In the data rows, the value 128 means zero.
Here are some points:
[125 102 106 146 112 131 114 149 151 142 117 147 140 123 121 141]
[126 108 135 139 123 109 117 148 106 135 127 151 111 132 132 134]
[146 147  95 129 144 132 131 112 157 131 108 137 148 108 131 116]
[140 114 192 152 131 140  81 125 206 109 170  98 115 117 151 112]
[137 154 238 142  86 109 123 116 138 150 135 125 105 163 149 128]
[126 104 154 117 132 112 142 128  78 152 152 107 130 139 131 136]
[ 98 100 227 154 107 144  44 198 126  92 165 137 114 104 117  98]
[104 144 162 149 134 120 175 145 125 157 129 106 119  89 118 126]
[166  49 180 195  89  46  91  78  31 160 112 140 145 139  84 132]
[102 160  81 116 157 193 121 137 117  84  94 105 130 126 125 121]
[154 103 122 123 192 104 139  76  49 227 177 140 102  78 147 225]
[103 162  86 112 120 108 153 147 167  90 107 119 156 110 124 114]
[129  45  68 143  47 122  78 117 142 167 152 178 111 110  76 196]
[167 115 121 131 144 130 122 110  40 133 125 118 135 102  92 120]
[ 89 108  99 143 145 137 146 144 159 160  77 154 106 102 161  92]
[176  83 119 158 148 102 136 139  98 187 135 165 108 119 101 172]
[ 84 147  41  86 126 122 158  99 136 191 112 136 177 125 141 117]
[121  95 135 135 116 125 100 105 100 144 136 137 120 122 116 142]
[ 63 164 130 136 122 177 111 126 213  95 125 128 174 142 104  99]
[ 96 151 140  69 200 171 155 174 123  10 187  77 122 232 232 100]
[113 100 136 127  91 109 103 112  83 109 154 119 137 151 142 137]
[ 93 164 125 102 132 136  97 105 116 201 150 105 106 115 119 152]
[126  83  88 130 160 198 118 135 163  90 157 125  76 178 144 137]
[ 87  93 113 119  97 114  85 100  99 191 143 101 140 139 120 112]
[150  94 142 149 159 127 133 111  49  64 175 169 150 141 130 194]
[128 146 180 143 151 105 145 111  98 177 141 133 107 123 135 139]
[141 123  85  94 127 145 103 122 120 163 131 114 135 118  81 132]
[ 82 100  85 151 106 113 142 147 163 139 100 172 143 113 157 108]
[176 201  93 128 136 111 142 130 246 109 117 166 188  94 128 153]
[147 121 138 153 162 153 120 118 156 126 109 147 145  93 139  94]
[146 163 155 171 175 169 120 146 205 127  97 164 169  97 164  83]
[174 197  56  91 106  46 146 100 210 108 111 168 247 123 112 101]
[116 110 108 123 109 120 152 155 145 122 111 131 123 125 136 101]
[178 182  99  67 147  84 113  60 155  99  87 109  44 169  72 142]
[114 121 184 155 137 108 132 129 131 159 111 118 123  97 113 125]
[112 179  68 137 140 147 117 113 165  97  87 121 206 130  98 111]
[ 92 134 140 141  53 116  95  60  93 109 168 108 160 149 136 145]
[131  53 157 137 107 144  92  28 159 119 237 170 142 154 183 170]
[146 131 155 159  97  65 100  69  71 188 116 116 136 111  94 151]
[ 72 143 104 158 172 205 108 123 167  89 128 161 127 107 140 107]
[126 103 149 129 113 115 101 109  94 168 149 129 122 133 122 149]
[180  96 187 102  58 128 179 204 115 148 195 105 114 147  86  57]
[ 77 184 255 167  81 143 145 209 135  58 125  43 104  90 123  59]
Here are 32 more points, each followed by its number:
[102 104 115 144 123  99 139 163 132 160 108 160 132 131 139 120] 0
[ 77 206 255 142  69 101 145  97 172  72 228 111 141 210 240 136] 1
[135 133 127 126 133 132 129 119 106 130 136 118 120 122 117 136] 2
[110 156  71 134 139 148 115 120 152  63 132 112 179 159 124 123] 3
[119 119 125 117 147 157 102 133 169 141 118 129 125 114 124 135] 4
[123 145 138 132 140 140 121 116  89 107 159 109 111 129 134 140] 5
[183 106 115 178 168  91 150  64 124 253 205 170 118 103 141 193] 6
[173 127 210  91  38 105 112 182  92 155 184 120  67 171 120 122] 7
[199 111  94 122 171  91 174 147  56  78 128 142 125 126 170 147] 8
[123 133  83 119 123 103  93 189 137 119  98 160  93  75 122 101] 9
[ 95 116  73 134 149 143 155 120 194 155  78 156 141 115 162  90] 10
[100 190 132 137 104 111 188 172 148  77 114  84 159 108 138 107] 11
[121 128 140 110 113 130 140 148 121 137 150 128 124 145 119 108] 12
[144 118 126 132 148 118 124 110 109 147 123 135 115 106 124 147] 13
[101  90 171 130  84 102  82  99  94 165 158 116 122 139 134 148] 14
[161 142 110 122 160 144 137 129 102 100 119 115 129 123 118 134] 15
[130  66 183 147 150 107 134 146  62 130 163 168 103 122 121 179] 16
[133 110 112 129 120 144 111 134 114 121 117 147 125 144 123 131] 17
[119 131 125 117 143 140 102 128 146 161 123 122 119 113 114 142] 18
[ 75 104  63 149  87 155 151 156 183  99 106 157 143 111 158 141] 19
[127 142  71 104 119 141 136 133 138  91 106 104 119 141 117 146] 20
[195  52 183  87  45 153 207 202 132 154 199  78 159 159 119  22] 21
[113  96 170 146 158  92 139 132  67 216 178 150  79 114 128 160] 22
[ 68 133 152 162 108 171  93 149 160  44 178 197 163 103 144 140] 23
[111 122 121 123 123 117 134 131  75  44 157 130 157 179 143 142] 24
[117 140 113 130 140 136 129 135 134  95 127 130 147 142 128 133] 25
[161  97 100 114 213 105 112  81  26 249 151 134  92  68 111 240] 26
[138 143  97 173 195 169 119  96 122 122 113 116  87 123 152  85] 27
[160 188  62  78  96  54 144  94 209 105 104 151 230 135 112 112] 28
[138 146 251 154  89 113 122 131 121 167 116 129  99 162 145 112] 29
[136  91 165 155 172 163  92 140 168 142 120 134 133  76 121 102] 30
[141 114  81 118 170 126 104 134  63  58 117  99 133 193 126  95] 31
Which of these numbered points is nearest to each point below by angle, seen from the average point of the first points? Its number follows each.
[156 107 130 142 167 157  98 109 128 142 132 152 121  93 108 116] > 30
[133 134 110 111 121 141 133 128 128 112 119 123 129 135 125 129] > 20
[169  98 112 144 160 112 104 101  48 125 129 144 124 117  96 112] > 13
[108  98 162 165 123 138 131 187 137 166 107 171  95 110 160  93] > 0
[159 123 117 106 143 129 120 101  92 177 142  99 128 114 115 161] > 26
[130 147 104 118 124 146 125 124 125 102 112 133 133 154 142 127] > 25
[126 121 150 119 126 119 132 139 112 131 135 127 122 135 125 132] > 7
[123  98 171 133 126 115 119 150  83 124 160 141 108 146 135 155] > 16
[209 230 126  90 131 139 170 130 114 141  68 115 169 104 141  97] > 15
[ 42 179 191 178  76 147 163 199 146  45 110  42 132  98 176  60] > 11
[119 189 241 146 107 118 165 108 140 178 112 115  95 134 143 113] > 29
[ 69 122 124 156 105 134 152 153 167 113 102 136 123  99 144  80] > 19
[118 174  74  84 137 114 150 109 186  81  99 106 112 134  99 172] > 20
[127 114 144 140 115 121 127 144 135 153 117 144 127 129 135 111] > 0
[146 128 105 118 140 135 106 102  74  95 115 105 113 153 100 122] > 31
[122  98 181  99 135 143 125 139 115 146 175 113 122 168 151 108] > 12
